Each path is a new rotation, seen through one point. The rows after it are directions, each followed by how far the rotation turns it, in degrees a step (0 if it stays put).
Each turn is a multiple of 5 degrees from 10 to 175, or 0.
Each row of a path follows its step; steps can be skipped.
Rotation 1:
step 0: [ 45  56   0 -62  46 -22  12  -8 -51  -3  40 -13   1  -6 -16  30  18 -39
  21  37 -48  24 -10   3 -11 -30  17 -16  18 -23 -12 -14  -3  24   6 -11
  -4   6 -23  50 -17 -30  -3   6 -13  22  29 -23  33  22   2 -10 -10  10
 -18  42 -27 -42   7  17  -4 -54 -14  43  30  27  42   3  26]
step 1: [  7  42 -18 -19 -14  -1 -34 -11 -15   4 -11 -24  -4   8  18   9 -13 -19
  29   2 -24  32 -33   6  -7  56  23  15 -10 -21   3 -25  28  48  -8  37
 -50  36 -12  31 -19 -67  11  -3  12  42 -21 -33  24 -15  -3  37   1  33
   2 -14  18   0  53  -2 -58 -30  -9   6 -44  -1  54 -28 -27]
step 2: [ -5   2   0 -30   6  25  -7 -20 -66  -1  14 -14 -32   3  62   0 -14  34
 -18   4  36  26 -24   7  12  33  23 -22  63 -46  30  23  37  16 -29  16
 -55   1   7 -14 -11 -38 -11  12  36  16 -27 -34  -4 -24   5  -7 -26  -5
  12  -1 -16  -3  15  26   7   5   4  32 -58  11 -26  51  40]
step 3: [-20  -1  11 -24   6  11  35  11 -47 -20  -5   9  -3  33  36   1  34  -1
 -72  49  16 -16 -57  25   1  29 -10 -60  18   0 -23  28  -2  17  -8   0
  -8 -14 -24  42  45 -22 -17  39  -7  35  20 -15   3 -56  -1  -7  13 -12
  63   0  18  -5  12 -20  19 -21  20  23  17  11  10  24 -45]
step 6: [ 21  53   2 -24   1  -1  -4 -30  -7  27  23   7 -10  -1  59 -13 -18  48
  11  16 -14  12   8   7 -13   7  36   2   0  -2 -17   4  34   1  10 -30
 -70  52  13  25  37 -23  25  -2 -16  24   8 -19  -7  25 -11  47  20 -42
   4  74  -6  16  50 -13  16   8 -15  41 -23   6  10  55 -16]
step 7: [ 17  21 -38 -46 -16  49  19 -15 -51 -24  24  41  15  43  22 -10  19   0
  -7 -15  -9  -8 -36   7  15 -28   9   2  58  15 -24  19   5  62  54  -4
  -2  25 -41  -6   8 -40 -26 -27  20 -21 -12 -53  35  -2  -8  19  28 -15
  32   2  -5   7  25  -4  11  -3 -18  54 -10 -10  43  12   3]
step 10: [  7  18   7  15 -13   9 -20  13   6  47 -49 -29   5 -12  57 -14  44  37
 -30   1 -38  18 -30  -7  40   6  25 -22 -25 -48  -3  66  -2  39   8 -53
  -4  20  37  43  21 -12 -23 -19  10  24  24  -8 -18 -23 -19   1 -20 -63
   9  -4 -13 -10  -1  11  -8 -27  -5  12  -8  -8  57  31 -20]
step 11: [  8  60  -4 -57 -10   0 -43 -18  -1  33 -42  -6  -8   5  41 -42  32 -14
 -58   9  20   9  11 -18 -19  -2  60 -13   7  22 -41  36  -6  60 -25  -3
  17 -12 -57   3  25   1 -18 -36  18 -11 -17   7   1  19  33   6  25  -5
  -5  43 -26 -17  15  10  39 -18 -31  20  -6  -3  11  27   2]
step 12: [ 14  61  -1 -42   6 -23   5 -34  19 -33  32  40  16  16  31  11  14  -5
  -6  25 -11  45  18 -18 -32 -27  12  -7   9  29   6  15 -29  30  10 -56
 -29 -12 -33  31  -6 -55  -7  31  23  27  12 -32  14   7  -9 -37  -6  17
  19  33  25   9  29  27   9 -71 -38 -18  21 -11  16  -9  37]
step 13: [ 15   4 -54 -14 -17  12 -20 -15   7   4  13  16  39  -8  28  -3 -35 -10
   0   8 -78  20 -36  19  -3   5  29 -12  -2 -14 -19 -29  26 -12 -25  43
 -42  21 -26  18 -38 -22  -1 -15  -6  56  -1 -38  20 -18 -29  -9 -43  10
   6   0  18 -16  64  22  23 -28 -70  26  -5 -31  17  10 -21]
Speeds:
[  6   4   7  -7  -5 -11   2  -4  12  -2  -2  -7   2  -9  -2 -18   3   2
  -7  -2  -5   1  -2   5 -12   1   1  -7  -3   2   5   1   8   4  -9   0
   3  -9  -1  -3 -12  -5   6  -1  13  10 -12   3   2 -19  -5  -6   1   5
   8  -5   4  14  -6   8   4  -4   7   4   7  11  -4  12  -4]	40
[ -4  -2  -2  -3   7   7  -4   0  17   9 -10   3   2   1  -5   3  -3 -12
  -6  -8   4   3  -8  21  12  -2   3  -8  -2  -7   2  -6   3   4   5  -8
  15   6  11   3  17   2   5   7   0   3   2   5   5  -7   8  -3  -7  -3
  -9   7   0 -10  -8   2   1   0   8  -8   7   5  -4   8   0]	65
[  0  -3   7  14  -8  12   9  -5   1   7  14 -12  -1 -18   0  -3  -4  -4
   7   6 -10   5  -8 -11  -7   7   7   3   7  13   0 -14  -4  10  -1   5
  11   2   6  11  -2   4  -8   6   3   6   7  -1   4   7   2   4  -3  -7
   1  -3  -5  -9  -3   9  -2  -2   4  -3   8  -2  -6   2  -7]	80
[ -3  22   7  -1  18   4   4   2  -4   2   0 -10  -5  -5 -11  -2   3 -12
   3  -2  -2  -8  -5 -11   6  -9   3   7   0   0 -12   4   5   6  -4   3
   8  -4   0  -8   8  -7   3   3   1  -8 -13   2   8  -5  -2  -4  13   0
   1  -1  11  -2  -5  -2 -10  -8  -8  -6  -4 -12  -6  -6  -3]	100
[  4   5  -9  -6   7   6   0   6   5  -8  -1   3   1  -4  -2 -12  -6  -5
 -16  10  -3  -4  11  -3   7  -5  -7  -7  11  14   7  -1 -14  -3   9  -1
   3  -9 -12  -3  -3  -6  -5  11  -5  -2   4  -7   1  -3  10  15  -5   5
  16   1   1  -7  -4  -8   3   3   3  -6   5  -6  -1   7   8]	85
[  6 -12  -8 -10  -3  14   3   1  -1   4   1   2   6  -3  -5  -7  -7  -8
   3  -6  10   7  -4   2 -19 -10   0 -11  -2  -1  -2  14   3  -2  -9  17
   9  -2  -8   2   1  -6   5  -3  -5  -1   3  10   4   0  13   4   3  -3
  -4  -9   8  -6   7  -3   8   5  -2   7  -3  -5   8  -8 -10]	175
[  2  -5   6   0   0  -2  -8  -3   1   0   5  -9   8   7  -4 -12  -3   1
  -5  -3   1  -5  -9  -3   3   6  -1   1  -3 -15   6  -1  -7  -2  -6   1
  10  -4   0 -11  -9   8   3 -11   6  -6   3 -19   6  -2  14  -8  -1  -9
   6  -2 -14 -10   0   5   1   6 -20  -6 -14  -2  -4   5   1]	125
